A state moves one step at a time under one of 6 hidden systems, and each row is a state written as 20 numbers. Each run below is a few steps of one system.
A, path 1 (11 x 20):
-30,-27,21,1,36,-1,26,58,-42,15,16,29,-1,-3,7,-18,-1,-30,-45,35
-13,47,17,-21,-59,-8,-37,12,6,-6,-7,11,7,55,21,-19,39,15,39,-2
-10,6,19,16,-3,-10,-16,-21,-59,-15,1,-58,17,-38,-49,-5,-37,-16,-15,-31
36,8,18,6,-1,-38,35,34,22,-9,34,4,-17,-46,25,-5,25,40,27,50
18,-14,-28,8,-14,25,-47,-71,28,-6,-11,-19,-16,20,-10,25,4,50,-7,-29
-3,-48,-35,32,42,-21,48,6,10,-2,28,27,11,-34,-6,-8,-18,-43,-28,-25
-12,21,-25,-36,1,22,-10,-5,19,23,-12,56,-8,28,56,-5,6,6,44,49
-14,13,-11,-25,-11,24,6,8,-10,0,-24,-35,0,49,-46,-2,-49,-37,-33,-48
17,2,65,13,10,-30,19,49,-11,19,-14,12,10,-29,21,4,13,-51,27,33
-9,13,27,-26,0,18,-47,5,-14,-10,-15,-21,8,35,-15,16,28,86,-2,8
0,-15,4,58,-20,-36,16,-10,-13,-21,14,-27,-8,-28,-8,-38,22,-17,-47,-53
R, path 2:
-30,16,50,-27,-24,-22,3,-33,-16,13,-37,-34,-1,38,63,-16,18,-18,15,-10
-19,6,17,-29,38,0,5,22,-52,-47,4,-59,48,6,-22,21,-2,4,-3,-24
26,21,-13,32,-7,-5,23,21,8,-53,-28,-48,-2,-11,29,-27,47,10,3,44
35,8,-39,10,1,53,-45,-21,-11,-43,38,8,1,-26,-12,41,40,15,-13,-15
16,-12,-54,72,11,-7,3,21,28,2,-8,56,1,-31,-23,-37,-1,-17,-2,-9
0,26,-20,-30,-22,33,-8,-7,-3,49,33,71,-42,-21,19,-5,-22,0,0,21
-1,9,15,-16,-28,-22,12,0,42,47,-14,20,10,17,-51,0,-54,-17,19,-52
-12,-20,76,-20,6,-26,26,-5,-15,50,-14,-21,-15,-17,14,6,-29,0,-7,48
-24,-18,35,-42,-10,-24,-3,1,19,-17,6,-33,34,68,-10,21,22,50,2,-4
-22,-34,11,38,10,-24,-5,-47,-36,-33,-22,-63,10,5,32,-18,24,-17,-24,-7
-10,4,-49,-17,41,4,4,29,-31,-66,51,-2,28,5,23,3,22,4,17,16
J, path 3 (11 x 20):
-8,-1,-21,13,-46,7,24,0,2,-25,22,-14,2,-15,-13,-33,16,-5,-41,85
14,-12,1,13,-76,-15,-43,-43,21,-16,46,-9,6,21,-25,18,7,-34,16,6
7,-49,-8,43,20,-40,-37,1,-11,16,26,6,-23,2,-25,-1,-66,-13,39,22
15,0,-5,-17,3,-30,0,29,22,21,33,20,-71,40,43,-12,-19,49,26,-8
-1,11,18,-26,29,-11,0,-29,10,28,-35,-3,-5,13,21,16,-23,18,25,-92
-10,2,1,-26,82,9,63,27,-13,5,-36,-4,16,-31,28,1,-11,7,-9,0
-3,39,-9,-36,-15,48,32,7,25,-29,-40,-14,29,23,19,2,62,12,-32,12
-7,-9,-5,34,-9,31,-18,-21,-26,-34,-20,-18,50,-10,-34,14,29,-64,-37,-10
2,-1,-16,36,-19,-2,-19,47,-25,-28,39,26,12,-15,-19,-21,20,-27,4,74
12,23,-1,17,-77,1,-66,-16,-7,7,30,7,-40,18,-21,-17,-2,18,6,3
19,-20,25,24,1,-48,-12,-12,-9,35,42,13,-28,-45,-23,5,-53,-5,24,-38
Y, path 4:
9,34,24,8,-13,6,2,35,1,57,-21,46,-12,-44,-51,-19,-31,12,-10,-17
-13,1,69,-18,-49,-13,17,-18,18,63,3,36,-10,-18,10,-4,18,6,-26,15
-51,-31,44,-25,-18,-32,13,-45,11,20,7,2,66,6,-32,11,-1,12,-11,-1
-44,-46,3,3,-9,-43,38,-28,-1,-22,10,-45,23,23,15,-27,-3,-11,-21,55
-4,-17,-32,-32,4,-19,-1,-20,2,-57,50,-49,10,47,23,20,-9,1,34,12
37,-14,-48,38,39,-6,-12,7,3,-46,-22,-56,-22,16,1,3,-30,-10,30,-13
49,5,-27,9,55,27,-12,54,-6,-13,6,15,-58,3,33,19,4,17,9,-13
23,43,-14,11,16,36,-23,17,15,20,-52,48,-11,-6,3,-2,21,19,10,-66
-15,30,23,3,9,34,8,12,-36,44,-27,50,0,-56,4,-19,11,-21,-38,-16
-24,46,30,-41,-57,10,28,8,17,28,2,44,43,-22,-19,-11,25,-4,-9,27
-25,-8,37,-3,-67,-4,-6,-50,-9,8,4,-34,31,-5,-41,3,-7,-30,-31,36
Y, path 5 (11 x 20):
44,23,-38,25,16,-2,13,3,18,-33,0,12,10,-34,33,12,18,-53,48,-40
20,26,-24,-2,32,67,-29,30,-22,14,-37,21,-14,-20,-26,12,-27,19,2,48
22,31,8,1,-54,15,12,36,26,20,7,30,-38,14,-17,-15,20,-15,-48,-53
-10,-11,51,21,-8,-9,-42,-30,-15,37,-7,49,37,-36,-2,19,19,-32,29,4
-52,-4,15,-11,-15,-19,19,23,-13,19,3,6,19,8,-46,-45,-21,46,-34,38
-10,-3,24,-19,-61,-42,17,-57,9,-8,42,-34,-14,13,45,-10,19,-12,1,-5
-3,-37,-6,-1,45,-28,-1,-29,-2,-25,12,-37,48,-18,-31,36,-39,11,44,13
16,-26,-37,14,21,0,33,23,29,-22,-12,-34,-50,38,24,-20,-7,31,-31,37
23,-2,-28,-17,24,18,-28,-19,8,-22,22,15,-11,32,40,43,17,-14,26,-71
3,11,-30,41,59,17,-1,37,-15,8,-67,24,15,-25,-14,-22,-22,-20,16,-9
3,55,10,-42,-22,43,10,46,-18,19,6,31,-44,6,34,-15,21,4,-27,16
J, path 6 (11 x 20):
-30,-36,-45,23,36,-23,6,-10,-15,-9,50,44,14,-12,0,-18,-7,-9,-16,-61
-23,52,-39,-29,-15,5,13,-8,0,16,-9,43,0,-7,49,-40,-11,-11,54,31
14,35,4,-49,-28,44,13,-7,-7,18,-12,-36,-27,12,-24,21,-52,-36,-26,-16
47,-21,51,24,14,-17,29,48,37,12,-32,-4,8,-13,-12,30,10,-39,8,21
-18,-35,31,1,19,16,-47,10,-9,-1,-10,8,9,45,-4,21,45,62,-27,32
-38,-13,-13,39,-11,-45,3,-6,-19,-20,15,0,13,9,-6,-55,20,12,-30,-67
-21,34,-9,-21,-4,-18,0,-33,-45,-15,34,3,18,-48,50,-17,-2,-10,55,25
25,45,-39,-34,-28,28,18,-4,15,-12,-1,-45,-16,-8,-44,1,-58,17,8,19
69,-32,10,32,3,4,12,-11,52,8,-7,-6,-34,-16,11,44,8,-37,-7,0
-8,-43,-2,-1,45,13,-33,24,23,15,2,61,29,37,-24,38,11,26,8,7
-46,-7,-19,27,0,-11,-1,5,-14,22,-27,29,-27,36,26,-69,6,8,-41,-30
R, path 7:
-3,-26,-20,15,-13,11,-26,-61,-11,-6,34,-5,-5,-43,-11,7,-9,33,-7,69
3,-47,-59,16,-8,-30,5,-11,47,-11,53,17,-16,38,-23,-6,-30,5,0,-15
-1,-31,-13,12,21,-19,-17,-38,-6,34,1,21,-40,8,56,1,-43,-41,41,8
-7,0,-6,-45,51,1,6,49,-2,16,-5,9,-15,57,1,14,-51,7,22,-36
16,22,49,-8,6,-6,26,15,6,20,-68,-28,-24,19,53,-6,16,-21,2,-25
-7,16,45,-34,35,33,-4,28,-32,-19,-15,-10,48,-6,-11,41,45,19,-19,-18
-10,20,-4,39,-27,5,16,11,6,-31,-48,-18,31,-9,-11,-44,60,13,-38,19
0,18,-22,-2,-38,34,-19,-28,-31,-34,62,11,17,-44,-11,9,38,-12,-28,19
10,-1,-57,50,-29,-20,-14,-1,24,-16,19,21,18,-21,-55,-28,-29,-13,31,17
26,-11,-14,4,-18,-2,-13,-19,0,32,50,20,-73,-23,9,-1,-49,6,3,35
12,-28,7,-11,8,-41,-4,1,52,35,15,34,-9,36,-14,22,-38,15,46,-50
A, path 8:
-21,9,6,2,-3,-32,6,-3,24,25,-35,6,-23,25,19,-47,5,84,2,-27
-19,-10,17,-24,3,-17,31,-62,-19,-2,22,-31,4,-20,37,10,2,-24,-21,-65
-6,17,-23,-22,25,-1,58,-3,32,-29,-26,-3,61,-30,16,1,17,6,32,46
16,-4,-27,-3,-14,60,-9,-18,-2,-21,-23,-43,-37,34,11,11,5,-13,-49,48
29,-23,-9,31,1,-6,-13,49,16,-35,30,20,28,21,-31,31,22,-70,9,-17
-13,7,-8,34,20,17,-68,25,-45,21,-23,47,-9,-5,-6,-22,-9,20,25,38
-2,31,4,-22,-29,-16,1,37,-19,9,52,7,-46,17,-14,-27,-21,25,-22,-65
12,27,40,7,-19,-35,7,-41,13,35,-21,13,21,-62,5,0,-6,-7,52,-34
-13,-11,13,-47,29,13,43,-22,8,15,-1,-24,6,-28,-13,18,-19,74,-34,30
10,-31,-3,18,-37,-17,40,-30,69,-9,-13,-12,-4,33,29,-8,41,-21,-33,0
-31,-44,-20,-2,34,16,-30,-39,-27,-22,11,8,54,14,5,36,1,-41,12,28
C, path 9:
-31,-22,63,12,33,-64,25,21,-26,13,-7,-8,17,-22,22,-24,14,30,7,5
-33,19,5,-28,-15,-11,-1,-41,-5,-24,-16,-33,18,24,48,-22,42,63,16,17
-4,-1,-34,-1,14,9,24,-59,-13,-51,-4,-64,31,-31,0,8,2,-8,-17,-27
39,-8,-62,15,30,25,21,4,39,-37,-4,9,17,-18,11,22,6,-24,31,50
36,-1,-49,-1,-4,60,-40,17,17,-9,9,16,-38,41,-28,31,-12,-7,-23,-11
26,-13,6,45,3,-12,-9,41,4,29,13,50,-28,-7,-19,-4,-15,-58,-10,-52
-24,28,31,-15,-7,-5,-24,45,-21,49,0,73,-5,5,9,-24,-2,14,26,14
-30,37,49,-27,-46,-20,21,-4,-20,30,-10,-26,-13,-4,-13,-38,-11,34,-32,-27
-9,-5,58,-13,-7,-39,38,-43,1,5,-2,-29,40,-52,25,10,19,2,20,28
-15,-26,-10,-12,11,7,-2,-35,17,-33,-12,-40,41,16,-15,18,16,62,-4,59
13,-48,-46,29,-3,-4,6,-41,17,-49,24,-42,-17,26,16,6,8,-26,-33,-9
V, path 10:
27,22,1,-39,-7,-2,52,1,60,28,-3,10,-24,-22,11,4,-15,59,17,39
-1,-38,21,-11,3,17,14,-56,42,36,-40,-13,6,16,-21,35,-15,3,-45,-36
-41,-58,5,1,43,-13,32,18,4,5,7,39,42,22,16,3,20,-37,-27,22
-43,21,-15,-29,-36,13,-29,-8,-23,-27,-6,-13,16,75,30,-22,24,-12,8,26
11,26,8,5,-16,-15,-5,20,-50,-43,26,-55,5,-7,-19,-2,-16,-57,9,-41
54,18,14,22,19,-12,-15,48,-2,-19,-1,-11,-13,-34,9,14,7,17,60,53
35,-1,-6,17,2,26,-38,-9,13,5,-4,-7,-46,0,-25,17,6,81,-27,-34
3,-27,-17,45,20,-20,18,-18,29,22,7,64,5,-45,9,-12,22,-5,-16,-54
-50,21,-39,-32,4,26,9,-35,-2,28,-19,52,24,-11,21,-30,-9,21,6,39
-21,23,-8,-36,-56,2,52,-10,16,8,0,-30,-2,20,-26,-26,-41,-41,-39,-8
17,-18,55,-20,-6,-15,17,3,8,11,6,-16,22,-4,4,47,-12,-67,30,49
C, path 11 (11 x 20):
23,21,58,-24,-31,26,13,-3,1,30,3,9,-29,-31,35,21,40,-1,-29,36
-11,-16,34,14,-24,-14,-16,-12,21,-5,1,4,62,-13,-68,17,36,38,-18,-16
-31,-42,-14,43,-21,-18,-3,-42,-15,1,14,1,-10,-11,22,-41,10,-6,-30,68
-17,-1,-35,-40,-22,-27,2,-8,3,-41,84,-9,22,27,-12,7,-16,7,28,-11
16,-13,-26,28,11,-17,-15,-32,-1,9,-31,-39,-28,4,-5,-8,-77,-28,45,11
28,-17,3,-36,67,0,26,51,3,-2,31,5,-38,12,31,36,-18,25,10,-9
13,7,13,15,3,1,-24,-4,37,20,-70,11,-8,46,15,2,18,13,16,-63
-33,2,13,-2,48,29,17,11,-51,11,-21,28,15,-30,29,-10,29,-20,-50,-22
-11,60,-10,-16,-49,5,32,26,33,-18,-25,18,45,5,-5,-33,45,-2,8,13
7,23,16,-7,-45,46,-22,-38,-41,-6,5,-36,1,-35,-27,19,-5,-34,-33,41
37,-25,5,31,-9,-35,21,40,33,-24,46,-2,15,-32,-52,13,5,10,6,33
V, path 12 (11 x 20):
-31,-16,0,-2,16,-60,4,20,-20,-15,9,-29,-13,41,35,-42,-20,36,35,38
18,17,2,-34,-2,-18,10,-31,-4,-34,22,-62,-24,15,43,17,-1,20,20,-58
31,-8,-19,20,75,-1,27,15,15,-27,-42,-20,29,-30,5,25,-2,-6,33,-27
20,9,-39,-2,33,62,9,25,13,-10,-33,15,-32,11,33,2,33,31,-40,27
12,24,-25,5,-36,45,-8,0,26,-1,-6,45,16,9,-24,9,35,-41,-35,-61
-18,17,4,25,-5,22,-20,20,-38,25,-20,51,25,-38,-20,-22,-8,-55,2,43
-8,35,22,-27,-69,-1,-9,30,-7,16,35,6,-23,11,-33,-26,-11,29,-13,45
12,-17,60,21,-48,-53,-16,-43,8,24,19,-25,0,-21,-27,12,-17,-10,18,-21
-21,-55,20,4,54,-47,1,-10,-11,7,25,-2,15,-18,2,9,-23,58,23,33
-15,-25,-32,-7,-2,-30,18,-40,33,-18,4,-31,-26,50,42,-22,5,54,-8,-19
-1,-10,-34,-18,43,2,28,-43,-1,-26,4,-14,23,-8,36,23,-11,-47,16,-57

Which system made each of these runs?
path 13:
-28,5,41,-38,-7,-30,34,17,16,40,-1,20,48,-13,-48,0,-38,13,19,9
-22,-18,59,-9,-31,-29,16,-29,6,34,-30,-42,-25,24,21,-20,-4,30,-22,43
 | A
path 14, 2 rows:
7,13,43,4,-17,-27,-4,9,-6,36,1,32,0,-34,29,-5,-3,-29,54,67
-18,4,28,-37,-17,-3,-20,-1,-9,15,8,-33,-7,28,-49,5,-31,78,-17,-7
 | V
path 15 (2 x 20):
27,5,-48,54,-1,7,16,-11,35,-17,-2,34,9,-63,-8,-22,37,25,-9,9
2,0,-55,-6,-15,45,-6,-39,20,23,34,67,-10,-34,-15,6,-12,7,-21,13
 | R
path 16 (2 x 20):
17,-19,2,22,-20,30,-2,-5,40,13,-60,-12,10,38,-43,19,-13,-58,-31,2
1,-32,30,12,17,4,-9,64,-30,-5,34,30,0,17,3,15,25,-52,-27,33
 | C
path 17 (2 x 20):
-6,-32,41,2,-2,-18,7,-45,-25,1,29,-38,28,-59,-28,26,-20,-2,-13,38
0,-56,-19,14,1,-36,6,-3,44,-24,29,-18,7,33,-16,4,-4,43,10,56
 | V
path 18 (2 x 20):
24,2,11,-5,-38,48,-20,-22,42,37,-8,53,2,-2,-28,41,19,-21,-30,-18
-36,-32,34,26,-5,-18,-4,17,-5,47,-12,49,30,-5,-46,-18,-17,-30,-27,17
 | R
path 19:
2,-16,40,-1,4,-29,-6,-25,-10,-4,47,2,47,-56,-38,38,8,11,11,-35
-14,-14,-34,23,9,-17,17,-25,21,7,-14,5,1,-30,-2,-37,-16,61,8,69
 | J
path 20, 2 rows:
-4,-23,21,-23,-23,-6,-2,11,43,58,28,62,-32,38,-8,7,-11,24,-19,3
-51,-32,51,-8,-18,-42,-2,-23,-10,47,-3,11,13,34,-11,-14,-24,-22,-17,-41
 | C
path 21, 2 rows:
41,59,12,4,-59,32,-37,11,-7,-4,-8,4,-22,-4,17,7,30,-44,24,10
21,13,24,25,8,13,-26,32,-32,2,16,8,9,-62,-70,13,-5,31,-18,-12
 | C
path 22, 2 rows:
-30,-14,-5,-22,17,-18,17,16,37,-12,-10,19,31,53,21,-12,45,65,3,-1
-32,3,-18,1,-6,25,-3,-72,-34,-13,-25,-31,4,-3,36,-15,12,-31,-39,-33
 | R
path 23:
-34,23,-49,-17,-6,42,22,8,-30,8,9,23,-12,-18,-10,-43,-26,3,-50,41
24,40,-3,-30,-75,-7,17,-16,36,4,34,13,-3,2,0,7,-8,-57,28,-14
 | Y
path 24:
-57,-9,8,22,-42,-17,-22,-34,-24,37,-8,24,-2,8,-19,-57,-11,13,-35,-8
-35,10,12,-46,-32,-50,36,-12,-20,0,73,-7,12,-9,7,-18,-31,-19,16,-6
 | R
path 25, 2 rows:
-20,35,-9,-59,16,56,-5,-39,-13,33,-25,20,-15,-6,31,12,-9,41,-9,-7
2,19,4,-19,-29,3,74,17,40,0,-19,-11,26,2,-27,-7,5,-42,-47,-35
 | A
path 26, 2 rows:
18,-17,12,26,-9,-52,31,27,30,-15,56,21,8,-22,-12,-4,34,10,-9,-59
-19,1,-15,14,20,10,-36,-67,-13,13,-40,16,20,-30,37,-7,8,30,42,38
 | V
path 27 (2 x 20):
-4,-20,-46,20,-4,-14,-28,21,20,-2,8,19,3,38,-44,-18,-45,13,33,50
20,-17,10,8,-28,-17,-17,-17,-3,26,31,-8,-86,26,37,-7,-30,-18,-8,-18
 | R
path 28:
-19,-21,42,16,32,-12,-7,0,-43,15,-25,11,16,-1,44,4,11,-74,7,-10
-24,40,-1,-23,10,4,6,68,-18,-32,-21,-4,35,26,-10,-29,27,39,9,22
 | C
path 29:
-24,39,-28,-22,-1,-17,62,36,-16,3,4,-3,-21,-3,16,-61,-38,-16,-13,-29
28,52,38,-50,-28,12,36,-10,27,16,-29,-17,7,-20,30,26,5,-25,38,21
 | V
path 30, 2 rows:
11,3,-14,10,-46,17,-25,-16,-16,11,64,16,-38,-34,-48,-3,-23,14,-44,-6
13,-10,-1,12,-38,-46,13,-15,56,37,37,52,6,-28,-28,-3,-26,0,38,0
 | A
path 31:
4,34,-23,-51,-25,15,20,12,-26,-15,56,-29,-33,8,-18,1,-49,-20,-21,-28
49,3,34,18,3,-35,8,10,36,27,-28,-4,-1,-26,-12,22,-35,-31,65,2
 | C
